Small tables with named rows and columns. After each table, cells are looked up by row and column.

Table pumar
,tun,mudadad,baguse,des,zireki
voriz,-19,-393,239,340,16
nitim,108,130,292,445,-344
zuro,154,143,423,256,-245
fuvofi,-108,37,193,19,133
sal,504,49,-171,233,333
delak,-102,-156,352,109,-482
bap,-16,12,-291,-116,171
gemepo,82,238,-114,619,-87
duses,297,-129,-110,490,513
kagif,-142,395,139,-247,-519
pez,-251,54,-8,-158,-16
nad,237,32,57,179,265

What is the tun of duses in pumar? 297
What is the baguse of gemepo in pumar? -114
What is the tun of voriz in pumar? -19
What is the mudadad of fuvofi in pumar? 37
What is the tun of nitim in pumar? 108
What is the des of gemepo in pumar? 619
What is the baguse of pez in pumar? -8
What is the zireki of nad in pumar? 265
What is the des of bap in pumar? -116
What is the des of zuro in pumar? 256
What is the zireki of fuvofi in pumar? 133
What is the baguse of zuro in pumar? 423
What is the tun of zuro in pumar? 154
What is the des of pez in pumar? -158
What is the baguse of duses in pumar? -110
What is the des of kagif in pumar? -247
What is the mudadad of kagif in pumar? 395
What is the tun of sal in pumar? 504
What is the mudadad of gemepo in pumar? 238
What is the tun of kagif in pumar? -142
Which row has the largest tun? sal

nuz =
fields: mik, val, dil, narevek, sesid, takopuv, lar
kup: [0.4, 0.5, 0.7, 0.7, 0.3, 0.3, 0.1]
vur: [0.9, 0.6, 0.7, 0.3, 0.8, 0.3, 0.6]
lek: [0.2, 0.5, 0.6, 0.7, 0.2, 0.6, 0.2]
rar: [0.6, 0.6, 0.8, 0.6, 0.6, 0.1, 0.2]
kos: [0.3, 0.6, 0.8, 0.6, 0.2, 0.6, 0.2]
bop: [0.3, 0.5, 0.7, 0.7, 0.2, 0.4, 0.2]

bop, lar: 0.2
rar, takopuv: 0.1
kos, lar: 0.2
kup, lar: 0.1
kup, dil: 0.7
bop, dil: 0.7
lek, narevek: 0.7
rar, val: 0.6
kos, mik: 0.3
lek, lar: 0.2
Which row has the largest lar? vur

suduti
|  | lafake | banivi | pabogo | suselab | gukigu | dedani | remu |
|---|---|---|---|---|---|---|---|
| vep | 0.8 | 0.8 | 0.6 | 0.6 | 0.5 | 0.2 | 0.3 |
| zun | 0.5 | 0.7 | 0.6 | 0.6 | 0.8 | 0.4 | 0.5 |
| vazimu | 0.6 | 0.3 | 0.7 | 0.7 | 0.6 | 0.4 | 0.8 |
| fim | 0.7 | 0.5 | 0.7 | 0.6 | 0.5 | 0.5 | 0.6 |

What is the suselab of fim in suduti? 0.6
What is the dedani of vep in suduti? 0.2
What is the gukigu of vep in suduti? 0.5
What is the banivi of vazimu in suduti? 0.3
What is the lafake of fim in suduti? 0.7
What is the pabogo of zun in suduti? 0.6
What is the remu of zun in suduti? 0.5
What is the lafake of zun in suduti? 0.5
What is the banivi of vep in suduti? 0.8
What is the gukigu of vazimu in suduti? 0.6
What is the banivi of fim in suduti? 0.5
What is the banivi of zun in suduti? 0.7
Which row has the largest suselab? vazimu

ful =
,toveba,sekiri,tib,fabito,bilu,fafiz,rupom
vipafog,921,911,932,941,208,210,209
fuf,308,880,228,271,942,931,204
tigosi,955,833,226,244,935,927,283
vit,813,228,981,243,941,244,472
godorit,913,183,925,224,954,238,926

rupom of vit: 472
fabito of tigosi: 244
tib of tigosi: 226
rupom of godorit: 926
toveba of godorit: 913
toveba of tigosi: 955
bilu of vipafog: 208
fafiz of tigosi: 927
tib of vipafog: 932
sekiri of vit: 228
fabito of godorit: 224

lem
cols = meniva, zizovi, sapiv, luz, degib, pivol, feteb, lifare, lirefi, pafa
sugerav: [83, 143, 252, 152, 111, 166, 84, 142, 141, 125]
pabir: [212, 151, 147, 138, 212, 210, 122, 124, 233, 141]
gof: [120, 228, 152, 128, 68, 128, 60, 84, 72, 176]
mon: [129, 136, 130, 124, 134, 133, 129, 126, 130, 136]
fuvug: [129, 134, 133, 130, 135, 139, 134, 132, 136, 134]

What is the pivol of gof in lem?
128
What is the meniva of sugerav in lem?
83
What is the degib of pabir in lem?
212
What is the lifare of gof in lem?
84
What is the degib of gof in lem?
68
What is the lirefi of fuvug in lem?
136
What is the pafa of sugerav in lem?
125
What is the degib of sugerav in lem?
111
What is the pafa of pabir in lem?
141
Which row has the largest luz? sugerav

